Turns in one plane each, and the order they were made in; the first pair answered
F (before |-> after):
[ 12 -10   4  -2 -21  -7   7   4 -13 -15  20   6 -15   0  -6 -21  10  -1
  -1  -6  -7  -7   1   4 -15  -1  -6   7 -19  -9   8   2  -8  -7  10  -3] |-> [ 12  -5   6  -1 -18  -3  -2   8  -5 -16  18  -3 -10  -6   3 -16  -3   4
   2   2  -9  -2   1   1  -9   0 -10   5 -28  -3  12  -2 -19 -11  10  -7]
[-11  -6   2  16  -2  -9 -13  10   8  24 -13  -3 -10  -6  18  12 -20  -6
   8  11  29  16  15 -18  -6  -7  29  11  -6   4  20   4  13   8  22  21] |-> [-11  -7   2  23  -5 -11  -2   1   8  24  -6   7 -11  -1  10  17 -12  -5
   9   5  36  12  13 -12  -7  -8  35  11  -3   1  16   6  23  10  19  20]
[-10  -8   8  -3 -12 -13  10  -7  -4   7 -27   2   4   3 -15   2  21 -19
  -7  -5  13  26   0 -12 -26   0   3   8 -15 -12  12   7  11   7  -9  13] |-> [ -9   0   7  -2 -12  -7  -3   4   7  -1 -32 -13  11  -8  -3   8   0 -16
   0  11  12  34  -1 -18 -19   0  -4   5 -27  -1  19  -1  -3   3  -8   8]
B (before |-> after):
[  1  -8  12  16  -6  -4  17 -10  14  -1  -2  -3 -13  11  -1   5 -11   6
   6  -3   9  -6 -21  -4  18  -4   1  24  -8  -8  -9  -3  21  -1  -8  -6] |-> [  2  -4  13  17  -3  -3   8  -6  19  -4  -3  -8 -11   7   3   7 -18  10
   6   4  10  -4 -18  -4  22  -4  -4  22 -13  -5  -4  -8  16  -3  -9  -4]
[  5  16   3   2   5 -18   4   1  34  10 -14 -18  -9   0   8  21  -4  13
  17   9  -3   4  13 -22  16   9  -4  15 -10   7  -5  -7   2  12  -6   3] |-> [  4  16   0   0   7 -11  -8  12  29  -3  -9 -22  -6  -3   7  16  -4  12
  13  16 -16   3  13 -15  23  10  -8  14  -7  10  -6  -9 -11  11  -5  -4]
[-19   4 -11  19   2  23 -11  27  -4 -15  20  -5   7  -9  -4  -7   3  12
   5  29 -10 -11  10  11   7  -6  12   7   8   0  -8  -9 -16  -7  -3 -13] |-> [-19  -3 -12  17   1  20   1  18 -13 -13  24   4   3  -1 -17 -12  17   7
   0  18  -9 -16  10  16   1  -8  19   6  19  -7 -15  -4  -6  -2  -4  -8]
X (before |-> after):
[-10   6  -6  -6  11 -15  14   0 -14  34 -21  -7   8   7   4  -2  -6  -1
 -24   5  14   4   2   4 -19   9  -5  15  -1   0  -8   6  -2 -19  16  31] |-> [ -7  18  -9  26   4  -2  19 -16   0  25   1   6  17   5   6  23 -14  12
  -4  20  21   6  -2  20  -7   3   4   6  -3   9 -14  -5   1 -22   8  11]
[ -8 -11   2 -14  -3  -7  -3   1  -2  -9   2  -7   1   7 -12 -11   9 -11
  -7 -10  -5  -4  15  -2   8   5  -6   0   5   1  -2   2   8   3  -4  20] |-> [ -8   0   8   4  -3  -9  -3  -5  21  -5   0  -9   9   5   1   8 -12   0
   7  -1  10   5  10 -12  10   2  -5  -7 -10   7   4  -7  12  -2  -8  12]
[  3   5   6  18   0  18 -18   4   3 -15  28  -1  19 -12   1  13  -9  14
   5  28  -9   9  -4  17  30 -12   3   3  -3  -7   1   0   2   6   8   0] |-> [  0 -12   4 -15   8   9 -23  19 -19 -12  12 -10   8  -8  -5 -17   6  -2
 -20  11 -25   3   3   5  23  -2  -4  14   5 -18   6  10  -4  12  17  19]
N (before |-> after):
[  3  -8  -6   9   0  12   4  -2 -13  -8  22  13   6  10 -12   1  15   9
  -9  -5 -10 -12  -2  12   8   0  11  -6  13  -9  -9  -1  -4   5   0  -7] |-> [  2 -11  -7  -1   1   9   0   5 -19  -9  16   5   4   8  -8  -7  17   4
 -12  -9 -16  -9  -2   9   6   2   9  -2  12 -10  -7   1  -9   7   1   0]
[ -5   9  -6  20   5 -13   5  14  10  18 -29 -19  17   6  14   9 -23  -2
  -1  24  13 -11   0 -10   3  -6 -12 -10   5  17  13   1  -1 -22   8  13] |-> [ -3   5  -3  24   2 -19  14   5   9  24 -30 -10  16  10   8  10 -16  -3
   2  12  22 -13  -5 -13  -4  -5  -6  -9   9  13  12   6  13 -16   5  16]
[-13  27  13  17  -2  14  -4  -5  19  -5  20 -12   9   2  -8  15  -6   6
   5  16   7  20  -6 -12  -6 -16  16  22   5  -5  11   5  -2   9   1 -12] |-> [-14   9  16  -6   4  -4   2  -7   5   8   1 -11  -1  14 -13  -7  10  -6
  -7  -5   7  15  -2 -23 -20  -9  16  30  13 -16  12  14  11  14   8   4]

Between the rows of a pair lie two turns.
[  8 -22   5  -5 -27 -14  33  -4 -34 -15  15  13   1  10 -39 -27  40 -33
 -17 -33   8  -7 -13   1 -21   2   8  30  25 -25 -19  12  15  16   0  10] |-> [  2  10  14 -11 -19 -15 -11  23  20  -9 -21 -41  20 -25  21  -7 -35 -24
   4  10  23  31 -16 -46  -7   9 -27  21 -34   8  18  -8 -18   0   7   9] => X then N
[  0   3   8  15   3  -4  15 -20 -19   3  22  19   3  11 -20   8   2 -10
  -4 -11  18  -4   3  14  -5  -3  12  -6   3 -10 -14  -2   9   3 -10   3] |-> [ -5  10  12 -10   9 -10 -14   4  -4  10  -9 -16   6  -6   6  -1 -29 -14
  -8   0  17  13   4 -18   0   7 -10  -1 -22   1   8  -8 -14  -4  -3  17] => X then F
[ -4   3  -3  30 -15  -6  10 -30  12   4  18  29  -4  19 -11  19   8  17
  13   9   5  12 -16  11  -2  -6  -5 -22   0   6 -15   2  21  -3 -10 -20] |-> [ -3  10 -11  14  -6   7 -22   2   8 -15  18  -1   3   2   6  11  -9  16
   4  35 -22  17 -10  12  16  -2 -22 -17  -9  22  -7  -8 -20  -8  -4 -24] => N then N
[-11 -11   4 -12  -3 -23  -8 -19  21   9  -6   9  -1   2  -2   6   5  14
  11  -1  35   3   4 -18 -32  16 -14  -2  -8  11   9  -4  26 -24 -10   6] |-> [ -4  -2  -9   6  -6   6 -22 -12  11 -23  28  13  10  -8  -5  16   4  27
  15  25   9  -2   7  16 -10   8 -11  -6   1  21  -6 -10  -1 -26 -14 -15] => N then X
[  0  12  20  21   4   9  -6  14  16  11  -4  10  15  -4  26   2 -20   3
  -6  -1   0  11 -19 -15   1   4  -6  13   4   6   2   1 -11   7  -9  -6] |-> [  0  -4  18  16   2   3  10   8  -3  13  -1  25   6  11   6  -9   7  -4
 -13 -21   0   3 -19  -7  -7   3   2  21  23  -9  -5  10   3  12  -7   2] => F then X
[ 12  -4  -3   3  13   2  -3  -8   0  -4  17  -3   2 -18  17   5  -9  10
  16  16 -18   4   1  13  29 -11  10   5   8   8  15 -14 -38 -14 -15 -17] |-> [  7 -10  12   9  11 -25  25 -32   7  28  -2  13  -5  -3  11   8  -3   3
  22 -14  12   4  -1  -1   6 -12  17   5   9  -3  17  -7   2  -8 -15  -3] => N then B
[-14 -12  -4 -10  11 -12   9   7 -28   6 -18 -13  -1   2  -8 -14  16  -2
 -27   6 -18  -8  12 -10  -7  17   9   4  14 -18   5   8   5   5 -10   3] |-> [-14  -5   4  -2  10 -24  15  -1 -13  20 -29 -16   2   5   0  -5   6  -1
 -19   5   1  -3  10 -23 -14  17   8  -2   2 -17  11   6  18   5 -11   5] => B then B
[ -2  11   2  -5   1   8  -2   1  15   2   2  -3  18   1   4   9 -17  -8
   8   9   7   4  -7  -7   5  -6   7   1  -5   2   3  -8  -4   0  -4   3] |-> [  0   2  -3   0  -2   9   8  -8   2  -1  13  13  16   7 -12   7   2 -10
   5   3   2  -5  -7   7   2  -8  16   2  10  -5  -8  -5   4   4  -5   1] => B then F
[ 13   6  -5  30  -2  -4  11 -11  29  -9   3  34   2   0  15  18 -33  20
   0  -4  11  -7   9   1  -1 -24  19  -7 -29   8  -3  10 -12   5  -8   4] |-> [ 11   6 -11   8   5   3 -12  13  21 -20  -6  13   4 -12  26   4 -39  16
 -17   7 -11  -3  14  -4   5 -15   8  -4 -32  13   5   9 -39   4  -2   9] => N then N
[-11 -21 -12 -12   4   9 -20  14 -17   1  -6  -6  -1  11   0 -23  -2 -15
 -13   1   7  -3  -2 -23   2  -7 -16   0   4   3 -15   4 -26  -9   3   4] |-> [-11 -20  -5  -3   0  -4   3  -9 -13  11  -5  11  -6  20 -12 -17   9 -16
  -6 -14  25  -5  -6 -22 -11 -11  -4  -5  13  -6 -22   8   0  -6  -2   7] => N then N
[ -1 -14  -7   2  -7   8   9 -16  -3  11  -9  18   2  13   2 -11   5   4
  -2  -8  16  -1   1   6  -5   3  10  -1   1 -14   5   9  10  -9   0   7] |-> [  3  -2 -10   3  -4  21 -13  -3   4  -5  -6   1  11  -2  14  -5 -16   9
   1  14   4   7   0   6  10   4  -1  -6 -13  -2  10   0 -12 -16   0  -3] => N then X
[  9  14 -16  33 -10  28  -2  -4  13 -28  37  19   8  -7   1  23  -6  19
  15  27  -4   1  -3  32  27  -8   3  -5   7  15 -17 -13 -10  -7 -12 -30] |-> [  7 -11 -23  -9   1  25 -11  20 -26 -34  26  10  -5  -5 -14 -19  24   1
 -21  12 -36  -8   8  32  25   1  -3  12  24   4 -19   2 -27   1   2 -10] => F then N
[  3  -1  -6   7   1   9   2   4   5   6  12  11  10  -6 -11   7   8  13
  -2  -2   2   0   7  24  13  -9  -1 -11 -11  -8  -3   3   1   9  -3  -5] |-> [  3   2  -3  -3   2   4  -9  13  10   8   0  -4  11 -12   4   5  -5  10
  -3   1   3   5   7  10  15  -5 -12 -10 -23  -1   8  -1  -6   6   0  -1] => X then F
[ -1   1  -2   1  -3 -13  -9   8   9  -2  -2 -16  16 -16  12   7 -24  -1
   3  20  -6   4  -7 -21  11  -3 -14 -10 -23   7  17   7   0  -8  11   0] |-> [ -3 -13   0  -1  -4 -28  16 -10   2  13  -9   5   7   2  -5   1   0  -6
   0  -8   7  -7  -7 -24  -7  -1  -5  -6 -13  -7  10  15  25  -2  12  10] => N then F
[ -5  17   4  10   0  -7  -3  -7  27   9 -11  -6   8  -1  22  20 -30   5
  14   9  16  12   3 -21   0   1  -9  -6 -21   5  12  -9   5  -7   0  -2] |-> [  2   1 -15   4   1  20 -14  12 -12 -28  21   0   5  -3  -3   2   4   4
 -10  13 -30  -8   7  22  16  -4  -3   3   8   3  -8  -4 -21  -3   0 -13] => B then X
[ -5  -2  -2  -1   2   5  -8   2  -4  -7   5  -8   4  -1   2  -7   2   4
  -5   4  -7  -3   0   9   6  -3  -6   3  -1   7  -2   4 -10  -3  -4   5] |-> [ -8  -2   2  -2   2  -4  -6   0   2   3  -7 -11   3   2   7  -6  -5   2
  -2   0   2   0  -3  -2  -1  -2 -11   3  -8   3   4   4  -5  -7  -2   9] => B then X
[  4 -15  13  -2  21 -22 -12  -3 -18  10 -11  11  -2  12  -2 -20   8 -31
  -5 -10   3   0 -17 -10 -19  18  -5   9   3  -7 -10  -8   6   4  -8  34] |-> [  4   4  15  17  17 -16 -23  -3   8   6 -11   1   9  -3  18   4 -23 -19
  15  11  14  16 -20 -18  -9  17 -11  -1 -17   8  -3 -20  -4  -4  -9  24] => B then F
[  3   6  11  16  -4   9  18 -17  14   7   7  27  -8   9  -7  10  13  15
  10 -11  11  -2  -3   5   2   3  12 -12  -9  -2  -2  -9  18   0  -2 -10] |-> [  4  14   7  11  -1  24  -6   3  14 -12  12   7  -1  -8   5   9  -6  20
   9  13  -9   6  -1   4  20   4   0 -12 -17   8   4 -17 -10  -5   0 -15] => N then N
[ -8  -6 -13   6   2  -1   5   6 -15  -1  11   2   8   8  -4 -10   1   4
 -11   8  11   3   2  16  -5   3  13   0  -5 -14   0   7  -4  -1  -3  20] |-> [ -6   0 -14  11   0   3   0   5  -6  -7  14  -2  12   6   2  -2 -10   9
  -8  14  13   7   1  15  -2   1  12  -1 -11 -10   4   2  -8  -6  -6  15] => F then F
[  5   0 -17  -1  -5  12 -14  23  -2 -17  -5 -11   6 -12   8   6 -10 -10
  -9  19  -7 -10  -3  12 -10  -7   1   3   2  11  -9 -10  -3  -2  -7 -11] |-> [  3  -8 -16   0  -9   6   0  13 -15 -12  -1   6   1   0  -5  -1   9 -14
 -15   1  -2 -17  -5  18 -19 -10  11   8  17  -1 -17  -1  10   1 -10  -8] => B then B
[ 19   9  -4  23 -30  -6  27  -4 -30  -8  22  34   9  16 -35  18 -10  -6
  17 -23  20  -6   0  -7 -21 -37  15  -9  21   0 -16   5  22  -4 -19   3] |-> [ 12   4   7  -8 -19 -29  16   8 -22  17 -21   7   2  12 -15   2 -26 -19
   7 -32  31   8   6 -53 -33 -25  -3  -1   1   1   7   9  24  -5  -7  29] => X then B
[  6   0  -1  16  -5   9   0  -8   5  -7  16   0   6   2  -4   9  -2   6
  10   8  -5  -2 -12  13   7   0   8  -8   4   5   0   2   5  -3  -4  -6] |-> [  1  -3   3  -6   4   2 -14   9   5   0  -6 -21   1  -4   8  -7  -9  -3
  -1   5  -8   3  -5  -8   4   8  -7   0  -6   4  13   2  -5  -4   4   8] => N then F
[  3  20  -9   9   0  10  -8   7  13  -6  -2 -10   0  -7   2   4 -13  -2
   1   6  -6   2  -2   1   6   2  -9  -1  -4   8   1  -3  -4   1  -1 -11] |-> [  3  11 -13   3  -1  13  -3   6   0 -11   6   0  -5  -1 -12  -4   3  -6
  -7  -1 -16  -6  -2  12   5   1  -3   2  11   1  -6   0  -1   6  -2  -8] => B then B
[  5  10   4   0   1   5  -9   4   5 -11   7 -13   6  -9  11  14 -11  12
   6  11  -9   9  -1  -3  -1   0  -1 -10 -19   9  -3 -15  -5 -13  -4  -9] |-> [  5   4   1   5  -2   5   3  -4 -13 -15  22   3   1   4  -8   8  13   7
   2  -1 -14  -5   1  14  -2  -4  10 -10   0   1 -19  -9   2  -7  -4 -10] => B then F
[ 10   1  -1  -6  -4  -2  24  -7  26  -3 -15  -2 -10  -8 -20   5   1 -20
 -13 -16  13  -7  12 -10 -14  -9   9  20  27  -5 -12  13 -10  -5   3   9] |-> [ 12  13  -5   7  -8  13  13  -4  36 -17  -1  -4  -3 -18 -11  19 -13  -9
  -2   6  11  -5  10   3   0 -13   8  13  22   5 -13   2 -24 -10  -2  -6] => F then X
[ -1   8   6  17   2  23  -8  -3   5 -22  25  12  10  -4  -3   2  -3   3
   5  12 -10  11 -18   6   0  -8   1  -6  10   7  -8  -2  -4  -7   4  -1] |-> [ -1   9   8   9   3  20 -15   4  11 -19  14   0   8 -10   3  -2 -15   3
   6  18  -9  18 -16  -8   0  -5  -8  -7   0  11  -1  -2 -11  -9   9   5] => X then F
[ -4   6   6  -5   1   3 -10   3  15   4  -8  -1   0   5  12  13 -12   4
   9  -6  19   8  -7  -6   0   6  12  -4  -8   2  16 -11  10  14   0  -1] |-> [ -5   6   4 -10   1   2 -16  11  14   0  -7  -6  -1   2  15  11 -14   5
   6  -2  12   9  -6  -8   2   9  10  -1 -11   5  16 -12   4  12  -1  -1] => N then N
[  2   1   0  -5  -9  -3  11  -5 -17  -4   7   6  12  -7   8  18  -9   5
  17   3  10   8 -10 -19   5  -8  -2   1  -3  -5   4   0   0  -5 -13   3] |-> [  3  -2  -7  -7 -10   4   5   2 -22 -12  11   2  13 -11   9  16  -8   4
  13   8   1   7  -7 -14  11  -9  -3   2   2  -4   3   0  -9  -4 -12   1] => B then B
[ 10  -1 -10  -1  13   6  -8   9 -15 -21  16  12   7  16  -1  -8   9  -3
 -11  15  -4  -4   5  13  10  -2   2  -8  -1  11   9 -10 -21 -15  22   6] |-> [  3  -6  -1 -11  15 -17   3   1 -11   2  -8   9   0  26  -1 -16  12 -12
 -12  -5  14   0   5 -11  -8   2   1  -4  -5   1  15  -3   0 -14  28  24] => N then X
[ -6   5  11   6  -6   1   8  -9  15  12  19  10   8  -7  11  11 -15   8
   3   3  30   9   5   4  -6  -9  -1  -4 -17   3   1   3  -3  -2  -6   3] |-> [ -5  -9   3 -22  -1   5  -6  16 -14   0  14  -2   2  -8   4 -18   1  -2
 -22   4   4   0  10   9   1  -5  -5   6  -6   2  -1   9 -25   2   0  10] => X then F
[  2  -4   0   4   2   4 -23  11   7 -11  -5  -9   9 -16  14   6 -15   7
   6  27  -7  -3   7   4  15  -7  -3   9  -1  17 -13  -7 -17 -12  14   1] |-> [  1  -9   1  -7   2   0 -27  16   2  -8 -12 -13   6 -15  15  -1 -13   4
   1  21 -11  -4   7   2  14  -7  -7  13  -2  13 -11  -5 -15 -12  15   9] => X then X
[  7  -7  -1   1  -4  10 -12  11  13  -3  13  -2   1 -25   3   7 -15  12
 -10  21  -6 -23  -5  14 -10   5   3   8  -7  13  -1  -2  -4 -12   7 -17] |-> [  5  -7   4  -9   0   2 -15  14  16   4   4  -8  -1 -24   6   0 -16   9
 -10  20  -2 -20  -5   3 -12   8  -2  10 -11  11   7  -1  -5 -16   8  -8] => X then X
[ 12 -18  -6 -34   6   3 -13  28 -14 -10  -9  -6  -8  -4   9 -27  10 -12
  -4  -4  -9  -8   3  -8   0   4 -15  12  18   6  -1  12  -8   8  18  15] |-> [ 10   7   5   4  -2  -1  -4   3  32   6 -11  -1   7  -7  27  13 -24   3
  32   8  29   6  -9 -16  -3  -1 -10  -4  -5  18   6  -1  12  -3  10  -1] => B then X
[  6 -13  -5   4  19  12 -19 -14  -3   4  40 -13   3 -25   6   9   1  29
 -18  21 -11   5  -4  -3   6 -36 -20  -3 -20   2 -15 -13 -11  -1   2 -17] |-> [  4 -19   5  10  17 -11   6 -35   8  28  27   3  -5 -11   1  13   7  22
 -12  -5  19   2  -5 -18 -13 -33 -11  -5 -21  -6 -12  -6  24   5   2  -4] => N then B
[ -8  -4   3   4 -14 -12  16  -1 -20 -15   5  18  -6  16 -18   5  24  -4
   8  20  14  -7   4  18  -3 -19  17   3  16  -9  -5   3 -22   0  -3  -2] |-> [ -9   2  12  10 -12 -21  22 -10  -2   0  -8  16  -2  18  -8  15  10  -2
  19  18  35   4  -1   2 -11 -20  13  -3   5  -9   5   0  -9  -2  -3   1] => B then B
